(in the rows, 128 means zero)
Rows swapped in pairs by one turn or mirror: which row each one swaps with:
The rows were stretched afterwards, more along some directions than others.
sezen: 126, 141, 171, 184, 76, 105, 156, 117, 168, 116, 169, 132, 106, 103, 156, 110, 139, 101, 135, 153, 96
relab: 133, 152, 133, 144, 158, 121, 106, 167, 144, 127, 147, 134, 142, 115, 159, 119, 147, 108, 145, 80, 116
runu: 153, 128, 97, 114, 124, 138, 82, 187, 100, 130, 94, 105, 79, 122, 135, 94, 139, 111, 128, 107, 129
Luzu: 104, 111, 175, 139, 104, 164, 120, 148, 122, 192, 63, 108, 107, 108, 108, 138, 87, 143, 96, 114, 112
lavev: 118, 175, 145, 162, 132, 115, 119, 145, 148, 103, 158, 128, 131, 123, 150, 129, 158, 107, 147, 114, 119
Pugo: 103, 107, 155, 111, 106, 155, 114, 139, 116, 195, 66, 123, 111, 122, 99, 144, 94, 149, 91, 131, 113
Mutu: 81, 107, 154, 107, 125, 130, 147, 123, 129, 171, 135, 131, 160, 159, 146, 154, 134, 190, 118, 175, 153
Kuguk: 143, 138, 95, 127, 130, 158, 81, 188, 95, 125, 85, 96, 84, 109, 148, 98, 124, 113, 128, 96, 117
Samu: 143, 128, 178, 172, 83, 98, 158, 111, 157, 111, 170, 124, 97, 109, 135, 126, 136, 112, 145, 149, 132
nik: 120, 121, 115, 150, 127, 157, 97, 141, 150, 134, 104, 135, 129, 99, 114, 113, 165, 146, 147, 71, 145
Num: 135, 122, 130, 148, 119, 149, 104, 145, 144, 127, 116, 143, 121, 92, 110, 108, 177, 124, 142, 61, 122
Figu: 154, 117, 99, 113, 126, 138, 69, 183, 105, 126, 104, 109, 81, 106, 149, 91, 136, 117, 132, 91, 120
toge: 105, 105, 137, 87, 146, 111, 129, 115, 137, 172, 139, 143, 160, 161, 140, 154, 113, 181, 118, 182, 161
rirep: 143, 105, 133, 151, 115, 157, 91, 135, 145, 126, 117, 125, 128, 99, 106, 99, 155, 144, 146, 54, 142
lito: 132, 107, 155, 102, 116, 89, 144, 111, 130, 177, 151, 135, 190, 174, 118, 134, 126, 153, 131, 158, 151
neme: 131, 99, 96, 165, 109, 124, 111, 116, 124, 134, 114, 70, 136, 172, 99, 121, 124, 134, 146, 142, 162
leti: 75, 91, 167, 109, 116, 132, 81, 134, 119, 131, 85, 126, 79, 84, 166, 124, 99, 177, 127, 151, 117
tutog: 119, 117, 156, 130, 95, 160, 117, 150, 121, 188, 69, 112, 95, 107, 106, 132, 80, 147, 101, 110, 114
dodeb: 105, 102, 131, 103, 116, 106, 130, 102, 110, 149, 121, 115, 166, 176, 118, 156, 125, 164, 112, 188, 160
Taliv: 95, 159, 135, 159, 167, 151, 105, 164, 129, 125, 128, 141, 135, 126, 168, 112, 141, 117, 127, 93, 110
Tiru: 93, 168, 114, 164, 162, 112, 112, 128, 142, 113, 128, 153, 155, 133, 161, 111, 124, 117, 138, 110, 112
vid: 97, 165, 144, 162, 135, 115, 117, 135, 128, 87, 134, 150, 119, 116, 152, 121, 142, 99, 132, 112, 100
tav: 113, 134, 179, 189, 80, 104, 153, 121, 148, 113, 143, 134, 80, 107, 125, 113, 130, 106, 160, 136, 113
lopeg: 66, 99, 161, 109, 116, 136, 92, 119, 119, 119, 94, 122, 86, 100, 159, 122, 96, 184, 122, 165, 118
baza: 138, 116, 113, 149, 117, 157, 111, 136, 150, 129, 124, 130, 129, 116, 103, 104, 174, 139, 137, 66, 145
Puti: 113, 109, 164, 115, 100, 143, 125, 156, 112, 198, 61, 121, 100, 110, 92, 129, 103, 131, 97, 128, 116
Lir: 130, 126, 151, 182, 84, 76, 165, 105, 156, 111, 145, 129, 104, 125, 125, 119, 144, 104, 136, 141, 117
rofof: 128, 132, 112, 156, 119, 158, 96, 139, 142, 115, 103, 138, 124, 108, 109, 103, 162, 138, 136, 63, 142
Perag: 163, 130, 110, 126, 122, 140, 81, 184, 99, 120, 105, 99, 86, 105, 146, 88, 135, 104, 131, 90, 112
vegal: 108, 127, 151, 107, 119, 106, 136, 105, 136, 156, 147, 127, 155, 171, 125, 160, 126, 166, 120, 203, 163
voti: 114, 147, 124, 160, 174, 115, 94, 133, 133, 120, 154, 143, 145, 117, 166, 103, 141, 101, 128, 103, 105
tad: 114, 109, 120, 106, 126, 96, 144, 111, 121, 183, 143, 114, 165, 159, 143, 151, 127, 166, 110, 189, 148
Mub: 107, 107, 151, 102, 126, 112, 148, 146, 129, 166, 119, 131, 156, 158, 125, 152, 130, 180, 99, 168, 139
kov: 87, 116, 145, 104, 122, 115, 129, 123, 110, 171, 137, 126, 137, 147, 141, 153, 106, 144, 116, 205, 138
zitef: 145, 104, 107, 166, 115, 130, 103, 115, 135, 147, 124, 72, 160, 159, 133, 115, 116, 117, 114, 162, 139
gekoz: 146, 89, 107, 174, 136, 108, 100, 110, 131, 144, 138, 63, 159, 169, 109, 130, 133, 142, 124, 144, 158
fis: 148, 109, 131, 139, 123, 146, 110, 137, 146, 125, 137, 148, 113, 106, 99, 91, 163, 115, 154, 71, 139
pon: 56, 99, 178, 119, 112, 132, 92, 131, 126, 115, 86, 124, 78, 88, 155, 125, 112, 177, 136, 150, 121
sur: 108, 142, 117, 152, 155, 117, 113, 154, 118, 118, 127, 154, 129, 126, 146, 127, 154, 96, 142, 106, 128
fuzal: 116, 140, 153, 149, 165, 129, 102, 171, 136, 114, 128, 147, 143, 124, 142, 108, 143, 119, 115, 84, 101
norut: 140, 119, 140, 143, 110, 152, 89, 142, 138, 115, 115, 141, 113, 90, 102, 97, 163, 126, 153, 64, 143
vol: 97, 157, 114, 157, 139, 117, 122, 140, 133, 105, 157, 144, 125, 106, 168, 124, 165, 113, 153, 144, 128
nufup: 142, 138, 164, 189, 98, 85, 157, 126, 153, 127, 174, 125, 92, 117, 129, 123, 143, 109, 134, 140, 108
femum: 69, 96, 181, 103, 108, 141, 104, 122, 124, 120, 110, 137, 87, 96, 151, 123, 107, 182, 135, 154, 123
zolu: 137, 136, 182, 167, 61, 101, 167, 128, 153, 126, 167, 134, 83, 80, 144, 126, 136, 87, 159, 163, 107
feki: 123, 145, 144, 169, 130, 90, 128, 142, 147, 112, 158, 149, 153, 127, 161, 122, 163, 88, 138, 116, 103
kimu: 94, 122, 151, 115, 84, 158, 116, 147, 115, 179, 56, 109, 87, 108, 102, 145, 83, 154, 104, 135, 123
mor: 129, 136, 157, 181, 82, 76, 163, 108, 160, 127, 162, 150, 110, 117, 144, 124, 138, 85, 158, 158, 121
zilu: 105, 108, 191, 122, 82, 154, 119, 143, 120, 188, 69, 116, 112, 113, 95, 139, 89, 153, 100, 113, 117
zilad: 136, 131, 166, 178, 78, 96, 155, 124, 149, 123, 154, 131, 81, 106, 144, 121, 141, 95, 141, 156, 119
pifed: 145, 84, 102, 169, 130, 106, 94, 104, 125, 133, 105, 66, 165, 179, 99, 115, 120, 111, 118, 125, 151
nefaz: 122, 93, 90, 161, 121, 105, 103, 94, 141, 140, 129, 85, 171, 177, 120, 131, 121, 118, 142, 156, 162
lop: 118, 114, 174, 112, 97, 153, 121, 155, 126, 202, 84, 131, 103, 112, 97, 135, 98, 138, 106, 112, 115
furid: 125, 79, 113, 159, 105, 107, 89, 101, 137, 124, 115, 90, 151, 179, 122, 126, 129, 131, 133, 147, 155
Pem: 110, 119, 110, 144, 130, 149, 97, 142, 142, 122, 99, 132, 121, 103, 102, 100, 169, 132, 136, 72, 133
bidon: 139, 109, 88, 163, 128, 132, 98, 113, 130, 123, 122, 53, 144, 167, 118, 130, 111, 128, 123, 140, 160
vud: 62, 94, 138, 102, 125, 107, 139, 107, 120, 157, 122, 140, 150, 160, 129, 171, 124, 172, 124, 186, 156
dad: 118, 129, 167, 190, 73, 87, 139, 123, 154, 107, 129, 136, 89, 114, 152, 125, 140, 98, 147, 140, 108
goso: 115, 91, 95, 165, 121, 129, 89, 106, 133, 125, 117, 61, 142, 161, 127, 130, 124, 134, 130, 150, 158
Fev: 93, 101, 129, 117, 130, 93, 133, 99, 134, 158, 134, 138, 177, 179, 141, 157, 117, 154, 104, 205, 145
Visef: 97, 111, 135, 133, 104, 158, 125, 149, 118, 184, 54, 91, 99, 110, 108, 144, 87, 146, 113, 130, 123
bopo: 123, 108, 74, 149, 127, 140, 92, 106, 130, 127, 125, 83, 139, 154, 125, 125, 109, 118, 133, 171, 155

Mub pairs with fuzal
zilu pairs with rofof
rirep pairs with tutog
Kuguk pairs with femum
Figu pairs with leti
sezen pairs with zitef
nik pairs with lop
furid pairs with dad

